In the data rows, zero lies at 4.5, halfway between 4 and 5.
Here are some points, one per row:
[3 1 5 6 5 4 4 3 8 6 5 2 5 5 6 3 3 5 5 4 3 2 4 5 7 0 4 4 4 2 4 5 5 3 5 4 6
 3 5 5 0 2 6 4 8 6 3 5 5 3 2 4 3 5 6 5 8 5 5 5 4 5 4 7]
[2 5 3 5 4 6 3 6 4 2 6 4 6 5 4 6 8 1 1 2 2 6 6 5 4 6 6 4 7 3 5 6 6 5 5 2 2
 6 6 4 5 0 5 6 5 6 5 5 5 5 3 5 6 3 7 3 2 4 6 6 1 5 4 6]
[6 4 5 3 4 4 9 3 5 8 3 3 7 5 4 6 5 4 4 4 6 6 3 5 9 6 4 7 5 3 6 5 4 5 3 4 4
 1 5 2 4 4 2 2 5 4 4 6 8 6 5 6 4 2 3 4 2 3 7 4 4 6 6 4]
[2 5 2 6 4 4 5 2 6 0 4 4 5 6 7 5 3 2 6 4 7 7 3 1 3 4 5 4 4 4 5 6 5 5 3 4 7
 3 5 7 8 5 7 4 6 6 4 2 7 4 6 5 5 3 3 3 5 4 4 3 6 3 3 4]
[3 5 4 0 9 5 6 4 1 5 5 3 4 3 7 3 4 5 5 7 5 4 5 5 3 4 5 7 6 5 1 4 6 5 4 5 6
 3 2 5 4 4 5 3 4 4 6 4 5 4 1 4 4 3 5 5 3 4 5 5 4 1 2 4]
[8 7 5 5 5 5 5 5 5 5 3 3 3 6 6 6 4 4 4 5 7 3 6 6 4 8 2 6 3 3 5 2 3 4 5 2 6
 6 5 4 5 2 5 5 3 5 7 5 4 0 4 7 3 4 4 5 8 3 2 6 4 5 4 2]
[6 4 4 3 1 4 8 7 6 5 6 5 1 6 4 5 3 5 6 3 4 5 5 6 6 2 8 4 5 5 5 6 4 3 4 4 2
 3 3 4 5 3 5 7 2 4 6 3 4 3 3 2 4 6 3 1 6 7 3 4 5 1 6 3]
[4 4 9 6 4 3 3 3 0 2 6 4 5 5 4 4 5 4 4 5 3 3 3 6 7 4 3 6 4 6 6 5 2 5 3 7 2
 6 4 7 5 7 3 7 2 4 4 6 7 2 5 4 4 3 5 2 5 5 3 5 5 4 1 5]
[3 4 3 6 3 7 4 6 4 7 6 7 7 1 4 6 4 2 5 5 6 5 3 7 4 4 4 5 5 4 7 7 4 4 3 6 3
 8 3 4 3 6 5 2 4 5 2 2 4 4 2 6 5 1 6 7 6 3 3 3 6 3 7 3]
[5 7 4 3 2 5 7 6 5 4 5 3 3 4 3 4 3 4 7 6 0 3 6 2 5 4 5 1 5 5 4 8 5 7 5 4 6
 5 4 7 3 6 5 3 4 5 4 7 5 3 6 7 4 4 3 7 2 2 5 5 3 6 4 4]
[6 6 6 6 8 5 6 6 4 2 4 9 4 8 5 4 3 2 5 6 5 5 5 3 5 2 4 4 3 4 3 4 4 4 5 4 3
 5 3 2 3 5 3 4 4 4 3 6 6 8 6 7 8 6 7 6 6 6 4 7 4 4 6 5]
[7 4 6 2 5 5 2 4 6 5 5 2 6 6 4 6 7 2 5 2 5 3 5 4 4 3 3 5 2 3 3 6 6 4 3 8 2
 5 4 3 6 7 8 5 5 6 5 3 6 6 6 3 2 8 4 7 3 4 4 7 6 3 5 2]
[4 5 5 7 1 3 4 4 6 5 5 4 2 5 3 2 6 5 6 4 2 7 3 2 2 7 4 6 7 6 3 2 5 5 4 4 1
 5 4 3 3 3 3 2 8 4 7 2 8 5 3 4 6 4 4 6 6 5 4 5 7 3 3 4]
[2 6 4 4 4 2 6 3 5 5 4 3 4 1 5 5 6 2 5 6 5 2 6 5 1 3 4 3 6 3 8 3 4 4 4 5 6
 5 4 1 7 6 2 7 5 2 2 5 5 3 6 3 4 5 5 4 5 5 8 8 4 5 5 5]
[2 4 5 2 3 7 3 7 4 7 1 6 6 6 4 6 3 8 4 3 5 4 3 5 6 5 5 1 6 5 2 3 4 4 3 3 6
 7 3 7 7 4 4 6 5 4 5 2 8 3 6 4 5 5 4 6 7 3 6 5 3 5 4 8]
[7 1 3 4 9 3 5 5 3 4 4 7 7 7 3 3 6 6 6 7 4 6 6 4 2 5 4 4 6 6 8 5 7 2 3 4 2
 4 7 6 4 6 5 7 6 7 4 4 3 2 4 4 5 5 1 5 6 2 5 3 4 5 6 6]
[5 9 5 4 3 2 4 5 6 6 4 6 6 6 5 2 3 8 2 4 5 3 4 3 3 4 5 7 4 1 4 6 5 5 6 8 3
 7 6 5 4 4 6 3 4 5 6 5 3 5 8 3 5 2 6 1 5 3 8 4 4 3 6 4]
[6 7 7 5 3 4 4 6 4 4 2 4 3 1 6 3 6 6 6 3 7 7 3 6 4 2 3 6 6 7 4 5 5 5 5 2 5
 2 6 7 7 5 5 7 6 8 4 8 4 7 4 3 3 3 8 5 4 3 4 6 5 4 7 5]
[0 3 3 3 7 4 6 4 5 7 5 2 7 4 6 6 2 5 6 2 4 5 6 2 4 7 6 7 4 7 5 4 3 5 6 5 4
 6 5 5 3 5 6 6 5 5 6 9 3 5 6 6 6 6 3 6 5 7 3 6 7 5 8 7]
[5 6 3 4 4 2 6 5 1 5 7 4 6 6 6 5 5 6 5 4 6 6 3 7 4 3 4 5 7 4 6 5 7 3 6 4 6
 8 5 5 5 3 4 4 5 4 4 5 4 6 5 5 1 7 4 7 3 7 4 0 6 8 0 4]
[2 4 1 4 1 5 4 5 1 3 5 1 1 7 3 3 5 4 3 7 6 6 5 6 5 5 5 4 1 2 4 1 5 5 6 5 4
 4 4 4 2 5 2 6 2 6 5 5 4 5 6 5 4 5 5 6 4 2 5 2 6 3 7 6]
[4 3 3 6 5 3 4 5 2 4 5 3 6 2 0 2 3 6 6 4 3 6 4 4 5 2 4 6 2 3 1 2 6 5 5 2 4
 6 5 2 9 5 6 4 3 4 5 4 4 4 3 5 6 4 5 2 4 4 4 4 4 9 6 2]
[4 4 6 4 5 2 2 4 3 3 5 5 6 4 4 3 3 5 9 3 8 6 4 4 5 8 5 1 4 4 4 6 4 6 2 6 5
 4 5 2 1 2 3 5 5 5 6 3 1 5 5 4 2 3 4 5 3 6 4 6 1 5 5 5]
[5 6 4 6 3 4 4 4 6 4 5 4 5 4 5 5 4 3 2 7 5 7 7 1 7 6 4 3 6 6 2 4 4 2 4 6 5
 4 4 6 4 6 4 5 2 2 6 5 2 8 0 3 2 5 3 4 7 3 8 5 4 7 4 4]
[4 6 2 3 7 7 4 4 6 3 4 3 4 4 3 5 2 5 3 4 6 2 4 6 4 5 4 4 3 6 2 8 3 5 6 2 1
 5 7 5 3 3 0 4 7 2 1 3 5 5 5 3 4 5 3 3 5 4 4 5 8 6 4 3]
[6 4 3 4 6 3 3 5 6 5 2 6 4 5 6 6 2 5 3 3 0 6 1 4 6 8 4 3 7 3 3 4 5 3 6 6 7
 3 8 2 7 7 3 5 3 4 3 6 4 4 3 3 4 5 6 6 3 5 2 3 5 1 5 3]
[4 3 4 7 7 5 5 7 5 3 5 7 2 3 3 8 4 6 4 2 5 5 2 3 5 4 4 7 3 4 9 1 7 5 6 7 5
 3 3 7 3 4 4 5 7 1 7 4 3 3 4 3 3 4 5 5 2 3 6 6 4 6 4 4]
[7 6 6 4 4 5 4 4 5 3 5 6 2 4 5 4 7 5 3 5 5 6 4 5 4 6 6 7 4 5 1 6 4 5 6 7 7
 5 3 1 4 6 7 5 6 4 1 3 5 0 2 6 4 5 2 4 4 6 6 4 5 7 6 8]
[3 4 6 7 5 2 5 5 6 7 4 5 3 4 0 6 3 3 0 7 7 2 4 4 2 4 5 5 4 5 3 5 6 7 0 5 5
 4 7 7 5 2 5 5 4 5 4 5 4 5 4 6 3 7 4 6 2 6 1 4 4 4 5 6]
[3 6 5 3 5 3 4 2 4 5 5 6 3 2 5 5 7 7 4 4 3 5 2 4 4 7 2 2 3 2 7 7 4 4 5 2 3
 3 2 6 3 5 8 4 2 4 4 3 4 7 4 7 7 7 5 2 4 3 4 5 6 5 4 5]
[5 3 5 6 2 7 4 5 5 5 5 4 5 4 8 3 3 4 5 5 5 3 5 6 1 5 4 3 3 8 5 2 5 2 6 7 3
 3 6 2 5 3 7 1 4 0 4 6 6 6 5 4 4 6 5 1 3 3 3 3 0 4 5 6]
[6 3 4 3 4 5 3 5 3 4 4 3 5 2 2 3 6 4 3 3 5 6 6 2 5 3 6 5 5 7 5 5 4 2 6 5 7
 3 7 7 3 5 3 4 5 4 5 1 3 3 8 9 7 7 9 4 6 7 5 4 2 3 3 2]
[8 3 4 3 4 5 3 1 6 4 6 7 5 5 1 7 6 4 5 3 6 4 5 6 3 1 2 4 6 6 4 1 3 5 5 3 8
 5 5 4 2 3 6 4 2 4 4 7 5 6 5 2 7 1 2 5 4 5 4 3 5 4 4 4]
[6 5 6 5 5 5 5 4 2 5 4 5 6 4 6 5 4 3 6 2 2 0 7 5 5 6 5 6 4 6 5 3 5 7 5 4 8
 5 3 5 7 4 1 5 5 8 4 1 2 9 3 6 6 5 2 2 4 3 5 3 7 3 5 8]
[5 1 4 7 4 7 4 5 7 3 2 6 4 3 3 3 4 5 6 6 4 2 7 5 3 7 4 6 3 2 5 6 3 4 4 3 3
 3 0 5 6 4 5 5 4 4 5 7 4 4 4 4 3 5 8 6 3 8 8 1 5 4 2 4]
[4 5 6 6 7 6 5 5 5 6 6 3 4 6 5 5 7 6 2 5 2 7 4 5 6 5 6 1 2 8 6 5 4 7 4 5 5
 2 4 2 7 1 5 3 3 5 3 4 2 4 7 4 4 2 5 7 7 6 6 5 7 5 5 3]
[5 3 3 7 4 4 0 4 4 8 4 4 3 5 8 7 6 6 5 7 4 4 5 5 5 4 9 7 4 2 4 5 3 4 3 3 5
 5 3 7 4 6 3 4 5 3 4 5 5 5 6 2 7 4 2 4 3 5 2 6 2 6 5 2]
[3 5 6 4 5 9 7 3 7 5 5 6 6 4 4 3 7 4 4 7 5 6 5 6 6 3 5 4 5 3 6 3 3 8 7 4 5
 5 8 4 5 9 4 4 5 5 9 2 4 5 4 3 4 6 5 4 4 6 1 4 4 6 4 5]
Along one direction, these points spread out more than along any other. For each point below, how far along it does it lie, from 0 to 99? The average is 50, and the first point in the table lies past the average. One standard deviation of the points above along it is 16.
[8 7 5 5 5 5 5 5 5 5 3 3 3 6 6 6 4 4 4 5 7 3 6 6 4 8 2 6 3 3 5 2 3 4 5 2 6
 6 5 4 5 2 5 5 3 5 7 5 4 0 4 7 3 4 4 5 8 3 2 6 4 5 4 2] 54
[2 5 2 6 4 4 5 2 6 0 4 4 5 6 7 5 3 2 6 4 7 7 3 1 3 4 5 4 4 4 5 6 5 5 3 4 7
 3 5 7 8 5 7 4 6 6 4 2 7 4 6 5 5 3 3 3 5 4 4 3 6 3 3 4] 39
[8 3 4 3 4 5 3 1 6 4 6 7 5 5 1 7 6 4 5 3 6 4 5 6 3 1 2 4 6 6 4 1 3 5 5 3 8
 5 5 4 2 3 6 4 2 4 4 7 5 6 5 2 7 1 2 5 4 5 4 3 5 4 4 4] 50
[6 4 5 3 4 4 9 3 5 8 3 3 7 5 4 6 5 4 4 4 6 6 3 5 9 6 4 7 5 3 6 5 4 5 3 4 4
 1 5 2 4 4 2 2 5 4 4 6 8 6 5 6 4 2 3 4 2 3 7 4 4 6 6 4] 42
[2 4 5 2 3 7 3 7 4 7 1 6 6 6 4 6 3 8 4 3 5 4 3 5 6 5 5 1 6 5 2 3 4 4 3 3 6
 7 3 7 7 4 4 6 5 4 5 2 8 3 6 4 5 5 4 6 7 3 6 5 3 5 4 8] 33
[5 6 3 4 4 2 6 5 1 5 7 4 6 6 6 5 5 6 5 4 6 6 3 7 4 3 4 5 7 4 6 5 7 3 6 4 6
 8 5 5 5 3 4 4 5 4 4 5 4 6 5 5 1 7 4 7 3 7 4 0 6 8 0 4] 34
[4 6 2 3 7 7 4 4 6 3 4 3 4 4 3 5 2 5 3 4 6 2 4 6 4 5 4 4 3 6 2 8 3 5 6 2 1
 5 7 5 3 3 0 4 7 2 1 3 5 5 5 3 4 5 3 3 5 4 4 5 8 6 4 3] 44
[4 4 6 4 5 2 2 4 3 3 5 5 6 4 4 3 3 5 9 3 8 6 4 4 5 8 5 1 4 4 4 6 4 6 2 6 5
 4 5 2 1 2 3 5 5 5 6 3 1 5 5 4 2 3 4 5 3 6 4 6 1 5 5 5] 41
[7 6 6 4 4 5 4 4 5 3 5 6 2 4 5 4 7 5 3 5 5 6 4 5 4 6 6 7 4 5 1 6 4 5 6 7 7
 5 3 1 4 6 7 5 6 4 1 3 5 0 2 6 4 5 2 4 4 6 6 4 5 7 6 8] 55
[3 5 6 4 5 9 7 3 7 5 5 6 6 4 4 3 7 4 4 7 5 6 5 6 6 3 5 4 5 3 6 3 3 8 7 4 5
 5 8 4 5 9 4 4 5 5 9 2 4 5 4 3 4 6 5 4 4 6 1 4 4 6 4 5] 46
[5 1 4 7 4 7 4 5 7 3 2 6 4 3 3 3 4 5 6 6 4 2 7 5 3 7 4 6 3 2 5 6 3 4 4 3 3
 3 0 5 6 4 5 5 4 4 5 7 4 4 4 4 3 5 8 6 3 8 8 1 5 4 2 4] 82
[6 7 7 5 3 4 4 6 4 4 2 4 3 1 6 3 6 6 6 3 7 7 3 6 4 2 3 6 6 7 4 5 5 5 5 2 5
 2 6 7 7 5 5 7 6 8 4 8 4 7 4 3 3 3 8 5 4 3 4 6 5 4 7 5] 43
[4 5 6 6 7 6 5 5 5 6 6 3 4 6 5 5 7 6 2 5 2 7 4 5 6 5 6 1 2 8 6 5 4 7 4 5 5
 2 4 2 7 1 5 3 3 5 3 4 2 4 7 4 4 2 5 7 7 6 6 5 7 5 5 3] 43
